Named turns come first, each shown by rows before and after it. Which turns, in which order, take the first row of each pair that follows to the second? Write the first one first, as in the answered first pair.
turn j366:
-.03, -.13, .15, -.04, -.03, -.08, -.02, .00, .14, .04, .08, .26, -.07, .07 |-> -.05, -.17, .17, .02, .00, .00, .05, .02, .15, .03, .01, .25, -.08, -.07
.17, .02, -.18, -.27, -.10, .05, -.17, .00, -.20, .06, -.10, .00, .10, -.28 |-> .15, .07, -.15, -.32, -.14, -.09, -.27, -.05, -.12, .11, -.03, .06, .14, -.10
.12, .04, .16, -.15, .02, .09, -.11, -.15, .02, .10, -.02, -.13, .14, -.37 |-> .19, .06, .11, -.22, -.01, .07, -.15, -.12, -.05, .07, .01, -.13, .13, -.34
turn j772:
-.16, -.16, .02, -.03, -.26, .11, .02, -.19, .17, -.06, .23, -.15, -.14, -.06 |-> -.29, -.16, -.10, .09, -.19, .05, .12, -.10, .20, -.13, .08, -.05, -.17, .07
-.16, -.08, -.03, .31, -.17, .16, .14, .06, -.19, -.21, .12, .03, -.15, .15 |-> -.08, -.01, -.23, .16, -.07, -.03, .10, .09, -.22, -.25, -.04, .11, -.07, .29
.12, -.02, .02, .02, -.18, .07, .16, .02, .00, .20, .21, -.17, -.04, -.08 |-> -.03, -.04, -.05, .17, -.14, .08, .29, .09, .03, .16, .11, -.09, -.09, -.01
.04, .03, .02, -.13, -.06, -.10, .01, -.12, .11, .08, .07, .08, .02, .26 |-> .05, .02, .10, -.13, -.09, -.02, -.01, -.12, .11, .10, .13, .01, .00, .19
turn j90:
-.07, .00, .01, -.02, .08, -.10, -.01, -.04, .11, .09, -.18, .07, .15, -.08 |-> -.16, .00, .13, .11, -.03, -.07, -.02, -.06, .15, .12, .04, .06, .07, .07
-.10, .13, .22, -.14, .04, -.19, -.10, .05, -.05, -.02, -.18, .05, .16, -.10 |-> -.21, .13, .29, -.04, -.01, -.20, -.08, .04, .01, .01, -.07, .09, .10, .01
.24, .03, .15, -.07, -.15, .19, -.12, .02, -.18, .03, .33, -.23, -.06, -.11 |-> .29, .00, -.15, -.20, .13, .02, -.01, .07, -.12, -.02, -.25, -.08, .16, -.33
-.13, -.09, .05, .01, .08, .14, .09, .03, -.29, .06, -.04, -.05, .03, -.33 |-> -.28, -.11, .03, .08, .13, .06, .14, .03, -.18, .08, -.14, .04, .05, -.26
turn j809:
.17, -.01, -.12, .05, -.03, .19, .09, .20, -.22, -.19, .06, -.14, -.16, -.02 |-> .09, -.08, .07, .12, .01, .28, .11, .08, -.07, -.06, -.02, -.17, -.09, -.30
.00, .01, .14, -.03, -.05, .08, .10, .04, -.07, .11, .09, -.14, -.13, -.09 |-> .03, .03, .16, -.10, -.04, .02, .02, -.01, -.05, .14, .11, -.13, -.10, -.05
-.06, .02, .10, -.01, -.01, -.02, -.07, -.12, .09, .07, -.02, .09, .02, .03 |-> -.01, .05, .02, -.03, -.01, -.08, -.09, -.06, .01, .02, .00, .10, -.02, .15
Then:
(2 to 4 turns a pair)
-.21, .04, -.04, .20, .00, -.07, .04, .09, -.01, -.05, .13, .17, -.15, .37 |-> .10, .11, -.25, -.17, .11, -.23, -.08, .06, -.12, -.08, -.12, .14, .05, .24 -> j772 j90 j90 j90
-.02, -.02, .29, .05, -.04, .03, -.09, -.09, .12, .08, .04, -.03, -.05, -.06 |-> -.06, -.09, .15, .18, .05, .14, .08, .05, .04, -.03, -.11, -.02, -.12, -.13 -> j772 j366
-.18, -.04, .40, .16, -.05, .04, .01, -.20, .30, .23, .13, -.04, -.05, -.03 |-> -.19, -.13, .06, .33, .10, .22, .32, .10, .07, -.06, -.16, -.03, -.20, -.13 -> j90 j772 j90 j772
-.16, -.02, -.11, .15, .06, .00, .18, .14, .00, -.11, -.11, .10, -.07, .14 |-> -.15, -.03, .18, .20, -.08, .15, .11, .01, .06, .02, .15, -.04, -.09, .00 -> j809 j90
.00, .04, .41, -.03, -.20, .07, -.22, -.20, .12, .20, .44, -.14, -.02, .03 |-> .19, -.01, -.29, -.24, .23, -.11, .03, .09, -.08, -.13, -.47, .02, .17, -.25 -> j809 j772 j90 j90
-.03, .18, .09, .07, -.04, -.04, .00, .02, -.05, -.04, .18, .05, -.23, .17 |-> -.14, .12, .16, .19, -.01, .06, .09, -.01, .03, .00, .10, .07, -.23, .04 -> j366 j366
.15, .06, -.24, -.24, .20, -.16, .00, .05, -.07, -.15, -.20, .14, .08, .03 |-> .09, .11, .05, -.16, -.07, -.10, -.14, -.03, -.05, -.05, .33, .07, -.08, .30 -> j366 j90 j90
.03, .06, .07, -.13, -.16, -.15, -.18, -.10, .02, .06, .21, .04, .03, .23 |-> .24, .02, .04, -.25, -.12, .01, -.17, -.07, -.10, .02, .12, -.11, .06, -.12 -> j772 j90
.09, -.09, .10, -.04, -.03, .02, -.26, -.28, .06, .07, .11, -.01, .07, -.07 |-> .11, -.09, .05, .04, -.12, .10, -.22, -.19, -.07, -.03, .25, -.03, -.07, .08 -> j809 j772
.20, -.07, .04, -.14, .00, .17, -.03, -.04, -.10, -.02, -.12, -.17, .06, -.45 |-> -.15, -.05, .21, -.01, .01, -.16, -.10, -.23, .31, .22, -.13, .10, .15, -.07 -> j90 j809 j772 j90
-.11, -.02, .04, .19, -.11, .01, .14, .20, .11, -.12, .07, -.17, -.15, .07 |-> -.04, .00, -.17, .04, .06, -.15, .13, .20, .14, -.15, -.24, -.08, .01, .00 -> j366 j772 j809 j772
-.03, -.03, .17, .08, .05, .09, .04, -.12, .14, .12, -.07, -.03, .09, -.25 |-> -.16, -.05, .06, .18, .10, .03, .11, -.07, .18, .09, -.15, .07, .06, -.10 -> j90 j772
.03, .02, .03, -.07, .12, -.07, .01, -.11, .05, .08, -.25, .09, .10, -.26 |-> -.13, .05, .06, .03, .08, -.20, -.02, -.11, .14, .12, -.18, .21, .06, .01 -> j90 j772
-.06, .17, .43, .01, -.11, .02, -.20, -.14, .12, .22, .55, -.22, .07, .05 |-> .20, .22, -.35, -.32, .27, -.36, -.10, .12, -.11, -.10, -.24, .02, .28, .09 -> j90 j366 j809 j90
-.25, .00, -.13, .37, .08, .04, .18, .16, .06, .10, .01, .23, -.19, .19 |-> -.03, .13, -.16, .10, -.06, -.11, -.05, .09, -.08, .09, .27, .18, -.18, .42 -> j772 j90
-.27, -.13, .20, .30, .02, .14, .06, -.05, .21, .04, .08, .04, -.05, .02 |-> .00, .00, .13, -.14, .07, -.18, -.22, -.22, .23, .14, -.03, .06, .21, .02 -> j772 j772 j772 j366
-.07, -.18, -.22, .11, .08, -.29, -.08, -.11, .14, -.06, .19, .13, -.03, .40 |-> .25, -.11, -.26, -.20, .11, -.32, -.20, -.17, .03, -.05, .13, .00, .11, .14 -> j772 j90 j90
-.06, -.04, .25, .06, -.08, .22, .10, -.09, .02, -.06, .23, .01, -.27, -.04 |-> -.23, -.08, .10, .13, .11, .05, .22, -.07, .20, -.06, -.13, .21, -.17, .01 -> j90 j90 j90
-.11, .01, .02, .08, -.06, -.22, -.01, .16, .13, .04, .21, .15, -.07, .24 |-> .04, .07, .07, -.09, -.10, -.25, -.13, .09, .09, .09, .27, .08, .00, .18 -> j772 j772
.20, .14, -.23, -.29, -.08, -.25, -.13, .07, .03, .04, .12, .00, .14, .16 |-> .18, .11, .02, -.28, -.11, -.16, -.18, -.09, .17, .20, .17, -.07, .22, -.07 -> j366 j772 j90
-.15, .02, -.15, .09, .00, -.15, .02, .07, .02, -.06, -.02, .19, -.05, .30 |-> .02, .02, .20, .01, -.19, .07, -.12, -.08, .00, .08, .32, -.07, -.07, .01 -> j772 j772 j772
.03, .07, -.35, -.09, .09, -.26, -.04, .13, -.08, -.20, -.17, .15, -.02, .36 |-> .17, .13, -.12, -.31, .00, -.33, -.29, -.11, .03, .01, -.01, .07, .12, .26 -> j366 j772
-.18, -.09, -.13, .18, .09, .05, .13, .09, .04, -.05, -.18, .11, -.04, .02 |-> .06, .04, -.21, -.11, .00, -.14, -.08, .05, -.09, -.07, -.04, .08, .02, .25 -> j90 j772 j772
.04, .00, -.28, .08, .01, -.01, .17, .28, -.20, -.27, -.08, .06, -.17, .01 |-> .03, -.02, -.23, -.01, .14, -.10, .14, .14, .02, -.14, -.37, .09, .05, -.25 -> j772 j772 j90 j809
-.21, -.06, -.02, .17, -.03, .14, .14, .13, .02, -.08, -.04, -.01, -.08, .04 |-> -.01, -.01, -.02, .04, -.12, .19, .04, .13, -.12, -.12, .15, -.13, -.10, .05 -> j90 j366
-.12, .00, .21, .10, -.09, -.09, -.08, -.12, .17, .10, .27, .11, -.03, .19 |-> -.13, .03, .06, .06, -.03, -.21, -.08, -.07, .16, .06, .13, .21, .02, .31 -> j772 j772
-.03, .00, .10, .02, -.13, .00, -.08, -.09, .08, .10, .23, -.06, -.04, .12 |-> .19, .01, -.15, -.19, -.01, -.01, -.05, .01, -.10, -.04, -.01, -.10, .03, -.09 -> j772 j772 j90 j90
.06, -.05, .24, .12, -.24, .35, -.06, .02, -.04, -.01, .34, -.20, -.30, -.13 |-> .12, -.13, .00, .06, .00, .35, .13, .11, -.08, -.12, -.19, -.15, -.15, -.49 -> j90 j772
.01, .01, .27, -.05, -.09, .09, -.07, -.17, .02, .13, .25, -.13, -.05, -.08 |-> .05, -.06, .02, -.03, .10, .17, .13, -.02, -.07, -.02, -.16, -.11, -.02, -.35 -> j366 j772 j90 j90
.08, -.02, -.23, -.12, .08, -.08, .08, .13, -.10, -.04, -.20, .08, -.02, .04 |-> -.02, .02, -.08, -.11, .01, -.22, -.04, -.01, .07, .11, -.04, .15, .02, .26 -> j366 j90 j366 j772
-.02, .13, -.10, .14, -.07, -.02, .03, .16, -.12, -.13, .02, .02, -.17, .19 |-> -.13, .12, -.12, .15, .04, -.16, .04, .09, .06, -.02, -.18, .14, -.04, .19 -> j366 j366 j809 j772
-.15, .01, .08, .14, -.04, .13, .05, .12, .01, -.04, .08, -.10, -.06, -.03 |-> -.11, .02, -.09, .09, .01, .07, .07, .19, -.06, -.13, -.03, -.05, -.05, .06 -> j366 j772
-.20, -.04, .04, .18, .14, -.16, .13, -.01, .22, .14, -.13, .18, .07, .03 |-> .05, .03, .01, -.10, .17, -.21, .00, -.09, .16, .16, -.20, .09, .22, -.14 -> j772 j366 j772
.18, .07, -.09, -.17, -.12, -.07, -.15, .02, -.12, -.06, .19, -.03, -.03, .21 |-> .02, .02, .13, .00, -.19, .03, -.12, -.06, .01, .05, .32, -.05, -.06, .17 -> j772 j366
.08, .11, -.01, -.16, -.12, -.11, -.18, -.06, -.02, -.03, .18, -.04, .02, .28 |-> .13, -.01, .12, -.13, -.01, .14, -.07, -.11, .01, .01, -.03, -.17, .11, -.30 -> j90 j772 j90 j772
.09, .03, -.09, -.11, -.06, -.15, -.09, -.02, -.15, -.21, .06, .03, -.12, .23 |-> .19, .04, -.07, -.25, .00, -.18, -.13, -.09, -.12, -.16, -.06, -.01, -.01, .04 -> j366 j90 j90
.02, -.10, -.07, -.01, -.02, .09, .04, .17, -.19, -.23, .19, -.05, -.12, -.08 |-> -.09, -.17, .04, .09, .03, .15, .11, .12, -.06, -.15, .08, -.04, -.04, -.29 -> j772 j809
-.27, -.11, -.23, .26, .14, .06, .19, .23, -.15, -.10, -.20, .12, -.18, .17 |-> -.33, -.13, .26, .33, -.04, .27, .08, .01, .01, .15, .13, -.06, -.19, -.05 -> j809 j90
-.17, .04, -.03, .16, .05, -.22, -.05, -.09, .12, .11, .01, .15, .07, .18 |-> -.11, .00, .17, .24, -.09, .07, -.03, -.08, .03, .12, .25, -.05, -.06, .01 -> j366 j90
-.34, .16, .25, .08, -.05, -.42, -.22, -.22, .33, .25, .09, .28, .16, .44 |-> -.38, -.11, .40, .50, .00, .36, .23, -.02, .17, .10, .02, -.04, -.11, -.37 -> j366 j366 j90
.02, -.02, .02, -.10, .12, -.06, -.02, -.04, .07, .07, -.16, -.03, .18, -.21 |-> .13, .03, -.09, -.20, .09, -.13, -.07, -.01, -.04, .01, -.10, -.02, .17, -.07 -> j366 j809
-.12, .05, .12, .11, -.09, -.10, -.07, -.04, .09, .03, .22, .05, -.07, .21 |-> .08, .10, .16, -.08, -.11, -.06, -.17, -.08, .00, .05, .26, -.06, -.01, .05 -> j90 j366
.04, -.03, .22, -.04, -.08, .06, -.12, -.16, .10, .15, .09, -.07, .09, -.12 |-> -.09, -.03, -.10, .01, .07, -.16, -.02, -.02, .13, .04, -.22, .16, .10, .14 -> j772 j772 j772
.28, .02, .11, -.03, -.12, .03, .02, -.05, .02, .02, .13, -.20, -.04, -.11 |-> -.05, -.05, .06, .25, -.05, -.04, .18, .04, .16, .03, .02, .00, -.11, .15 -> j366 j366 j772 j772
-.15, -.09, .07, .14, -.01, -.04, .00, -.07, .13, .08, -.03, .02, .02, -.04 |-> -.10, -.08, -.13, .12, .04, -.08, .04, .05, .02, -.05, -.12, .05, -.03, .08 -> j90 j366 j772 j772
-.04, .04, .36, -.09, .02, .29, -.03, -.03, -.09, -.03, .21, -.09, .03, -.37 |-> .14, .19, .16, -.31, -.06, .03, -.21, .02, -.25, -.11, .35, -.04, .01, .05 -> j809 j809
-.23, .09, .06, .01, .09, -.25, -.04, -.12, .31, .17, -.26, .05, .15, -.24 |-> -.32, .05, .27, .27, -.12, .02, .01, -.06, .24, .15, .17, -.09, -.12, -.14 -> j772 j90 j90 j772
-.02, -.06, -.16, -.10, .08, -.21, -.05, .01, .01, -.05, -.18, .13, .10, .17 |-> -.13, -.08, -.13, .01, .09, -.17, .02, .03, .05, -.04, -.20, .14, .09, .16 -> j366 j809
.02, .01, -.05, .00, .19, .18, .02, .07, -.03, .10, -.21, .01, .11, -.39 |-> -.09, .00, -.13, .22, .09, .29, .15, .25, -.15, -.05, -.06, .02, -.10, -.14 -> j90 j366 j90 j366
-.09, -.07, .01, .17, .02, .11, .13, .07, .05, -.03, -.06, .03, -.01, -.12 |-> .13, -.01, -.15, -.05, .03, .03, .05, .11, -.11, -.11, -.10, -.01, .03, -.10 -> j366 j772 j772
-.05, -.08, .08, .10, -.02, .19, -.09, -.11, .16, .17, .13, .06, -.20, .07 |-> .11, -.11, -.10, .00, .09, .29, .00, .01, .02, .05, -.12, .00, -.17, -.20 -> j366 j366 j90
-.08, .07, .01, .04, -.23, .01, -.11, .12, -.08, -.24, .07, -.18, -.07, .53 |-> .20, .10, -.10, -.25, -.18, .00, -.18, .10, -.20, -.26, -.05, -.27, .05, .29 -> j772 j90
-.24, .04, .21, .22, -.03, .11, .24, .10, .00, .11, .11, .03, -.25, -.16 |-> -.30, .05, .11, .15, .12, -.11, .22, .05, .14, .17, -.16, .18, -.09, -.14 -> j772 j809
-.16, .04, .10, .11, -.11, -.14, .02, -.05, .07, .07, .27, .19, -.04, .30 |-> .09, .08, .04, -.22, .02, -.29, -.11, -.17, .10, .13, .01, .18, .22, .04 -> j90 j90 j366 j366
.18, .02, -.26, -.28, .21, -.23, -.04, -.01, -.02, -.02, -.40, .03, .26, -.21 |-> .27, .00, .18, -.16, -.12, .20, -.12, -.10, -.13, .07, .24, -.33, .02, -.38 -> j772 j809 j772
.25, .21, .04, -.20, -.11, .06, -.24, -.10, -.18, .13, .24, -.09, .03, -.13 |-> .27, .24, -.20, -.27, .00, -.12, -.22, -.02, -.22, .04, .00, .03, .10, -.02 -> j809 j366 j90
.09, -.06, .15, -.04, -.01, .12, .00, -.01, .07, .10, -.06, -.05, .06, -.28 |-> -.16, -.07, .06, .13, .05, -.04, .06, .03, .21, .10, -.16, .15, .04, .01 -> j90 j90 j772
-.20, .00, -.08, -.06, .01, -.11, .17, .01, -.06, .02, -.22, .20, -.06, .20 |-> .12, .04, .12, -.27, -.15, .09, .01, -.08, -.23, .06, .08, -.09, -.08, -.08 -> j772 j809 j772 j772
.12, .01, .21, -.03, -.14, .18, -.11, -.13, -.01, .07, .24, -.25, .00, -.20 |-> .26, .04, -.07, -.24, .05, .01, -.11, -.08, -.05, -.01, -.15, -.14, .17, -.26 -> j90 j366
.15, .16, -.16, -.25, -.03, -.30, -.16, -.05, .03, .04, -.06, .10, .12, .10 |-> -.07, .10, .18, .02, -.17, -.14, -.15, -.16, .19, .18, .23, .06, .00, .13 -> j366 j90 j772
.12, .01, -.09, -.13, .02, -.21, -.11, -.06, .05, .08, -.14, -.01, .17, -.05 |-> .02, -.07, -.04, .01, .07, -.07, .02, -.05, .11, .07, -.22, -.03, .14, -.24 -> j809 j809 j809 j809
-.15, .02, .05, .21, -.10, -.04, .11, .04, .07, -.26, -.05, -.05, -.24, .14 |-> .01, .07, -.08, -.09, .04, -.27, -.01, -.06, .11, -.21, -.30, .01, .01, .05 -> j366 j809 j772 j772
-.07, -.05, .05, -.01, .28, -.08, -.02, -.12, .18, .09, -.23, .08, .14, -.20 |-> .04, -.04, .23, -.05, .12, .07, -.10, -.17, .13, .15, .01, -.07, .10, -.29 -> j809 j772 j772 j90
-.33, .09, -.21, .12, .14, -.23, .23, .14, -.11, -.01, -.25, .21, .05, -.13 |-> -.20, .22, .10, .01, -.21, -.22, -.05, .00, -.17, .10, .44, .04, -.09, .16 -> j772 j90 j90
-.26, .01, -.10, .16, .01, -.16, .05, .11, -.01, -.06, -.01, .17, -.16, .25 |-> -.13, -.02, .08, .19, -.10, .14, .06, .09, -.13, -.07, .23, -.06, -.28, -.01 -> j90 j809
.06, .05, .14, .03, -.13, -.06, -.07, -.09, .07, .06, .18, -.10, .02, .12 |-> .11, .02, .10, .07, -.14, .08, .00, -.01, -.06, -.03, .20, -.15, -.07, .04 -> j772 j772 j809 j90
.03, -.13, -.12, .02, .24, .09, .15, .08, .03, .00, -.44, .03, .06, -.47 |-> -.20, -.11, .32, .34, -.13, .26, .07, .03, .06, .10, .34, -.05, -.27, -.01 -> j90 j90
